Each path below is one point turned by a fixed rotation once a step. After each direction that follows a path, write how fast that rotation turns it, in deg/step (0 if it stays still).
Each turn is a multiple of 5 degrees from 10 to 175, or 0.
Each row of a path follows its step; steps can be skipped.

step 0: [ -1.3 -39.2  19.6 -17.8   1.6  -1.4  12.4   5.9 -10.3 -12.8  -2.4  -2.1
  16.1  17.2  19.0  -7.3 -19.7 -34.0  -2.9  -1.8  23.3  38.6  -2.7 -10.1
  -6.5  21.8  20.2  10.5 -23.8   7.1  10.5]
step 1: [ 28.3  -7.6  32.7   7.8  11.7   7.1  20.7   2.1  18.6 -24.6  -6.6 -21.0
  -5.8  23.6  30.2  15.3 -10.9  -7.7  11.7  -2.4  19.9  13.5 -21.0   6.8
  -4.7   9.0  34.5   1.4  10.6  12.7  18.8]
step 2: [ -7.4 -26.9  -1.9 -17.0  30.2  17.3   1.4   5.9  13.9 -16.4 -13.0   5.0
 -10.8  15.8  -2.9  23.4   1.3 -19.7   8.5 -12.1  17.1  -3.3 -39.3  22.0
  18.1  16.5  29.4  15.8 -11.4  -8.6  19.6]
step 3: [ -2.2   5.6   0.8   6.4  17.3   4.0  24.0   6.2   0.0 -22.6 -27.0   9.4
  20.6  25.4  22.7  -3.6 -10.1 -26.4  -3.0  -6.3  24.3  -5.3 -30.2  -6.8
   3.2  -4.3  17.8   8.4 -47.0 -11.6  -3.5]
step 4: [ 14.7   8.8 -12.0  26.2  18.1   9.5  33.6  14.7  35.5 -25.6 -15.0   0.1
 -19.5  17.8  11.4   5.4  -9.0   9.9  10.6  -7.8   6.2   0.1 -30.8  27.1
  -1.4 -26.6  11.0  -5.0 -17.3   5.3  -3.9]
step 5: [-26.1 -13.7 -22.3 -11.4  22.2   3.2  12.9  38.6  17.3  -0.1 -17.2  29.8
 -10.9   7.2 -13.0 -18.4   4.0   4.6  -5.8 -12.7  -0.6   5.4 -22.5  26.6
  11.2 -10.4  19.4  -2.9 -33.4   9.2  -0.7]
step 6: [  1.7  19.1  -6.7 -14.2  -3.8 -24.3  17.3  26.9  -5.1 -17.5 -15.1  14.8
  -2.8  11.9  29.5 -39.0 -18.1  16.8   0.2   0.7   4.6   6.7  -6.8   3.9
  -7.9 -10.4  17.4  -9.5 -43.4  17.3  -6.8]
step 7: [ 22.0 -14.5 -24.1  -7.7  11.2 -16.5  10.1  32.7  13.0  -4.4  -7.5  -9.5
 -41.9  -5.1  16.7 -22.4 -25.3  22.9  16.9  10.3   1.8   7.5  -4.7  32.9
 -10.3  -9.1  10.1   5.5   3.4  18.9   3.9]
step 8: [-10.9 -19.0  -7.1 -37.1  22.2  -4.7   3.4  42.6 -17.3  10.4 -25.1  -2.3
  -0.5  -7.6  15.2 -39.2 -13.4  -0.2 -15.6   3.9  -6.0  -0.6  -3.0  21.3
   6.1  15.1  21.3  17.2   7.8   6.9   5.9]
step 9: [  6.6  11.1  -5.2 -34.1   3.6  -4.1  11.8   3.3 -29.8 -26.0 -18.0 -29.6
   8.4  13.4  48.3 -13.2 -34.8  12.7   0.6   3.8  -5.9  -4.9  -2.2  15.4
  -4.7   3.6   9.7   8.9   5.5   7.6  -8.8]
step 10: [  2.2 -32.1 -26.9 -16.3  26.0  10.5  14.1  18.8 -12.1  -6.1  -4.2 -36.5
  -6.7   1.8  14.7  19.2 -32.4  -8.1   8.5   2.3   0.4  14.7  -5.3  26.1
   6.3 -18.3  -0.3  16.2  25.4   3.5 -15.1]
Directions:
[  1.3   2.8  -1.7   9.5   7.5  -3.5  -2.7  -1.7   0.3  -7.5  -4.3   2.9
   5.3   1.1  -7.7   4.9   6.4   0.0   1.8  -7.5   9.6  -5.0  -8.9  -1.6
  13.9 -11.0  -2.0  -6.0  -2.6  -3.3 -11.1] => 40
[ 12.0   2.7   1.8   5.4 -13.6  -7.9   4.5  -3.0  -1.5   0.0   5.3  -4.9
   2.9  18.1   5.8  -0.6   2.1   5.3   4.8  -6.1  -4.9  -7.2   0.3   4.0
  -3.2  -5.7   5.2   3.5   3.3   0.3  -3.0] => 130
[ -4.8   3.8  -2.1   7.0   0.1   0.7  -1.7  -1.4   0.3   9.3  -1.5  -5.9
  -4.7  -5.1   8.2  -7.2  -0.8   5.3  15.3 -10.6   7.4   0.0   0.8  -5.5
   9.2  11.6   5.3   6.0   0.4  -5.9   1.6] => 60
[ 2.2 -1.5  2.7 -4.7  3.4 -3.2  1.6  4.3  2.3  4.5 14.8  5.4  3.0 -9.7
 -2.0  2.5  7.8 -0.1 -3.8 -3.7 -6.6  0.4 -1.4 11.0 10.2 -4.3  6.6 15.1
 -1.2 -6.5  3.4] => 125
[  0.6   2.8   3.4   0.8   5.4   0.2  -3.2  -4.2  18.8   5.2  -1.9   1.3
 -11.6   7.5   4.1  -3.1   4.6  -7.3  -2.7   2.8  -5.3  -5.1  -4.9  -2.3
  -2.3  -0.8   5.0  -2.0 -16.3  -4.3   0.4] => 25
[  4.4   8.5   3.3  -1.9  -3.2   3.7  -1.7 -11.4   7.1 -15.7   3.9  -2.8
 -10.1  -7.1   3.3   1.8  -7.6  11.0   1.0  -0.5  -2.4   2.7  -4.2   9.2
   5.0   0.2  -6.6  -4.3   2.4  -2.2   5.4] => 135
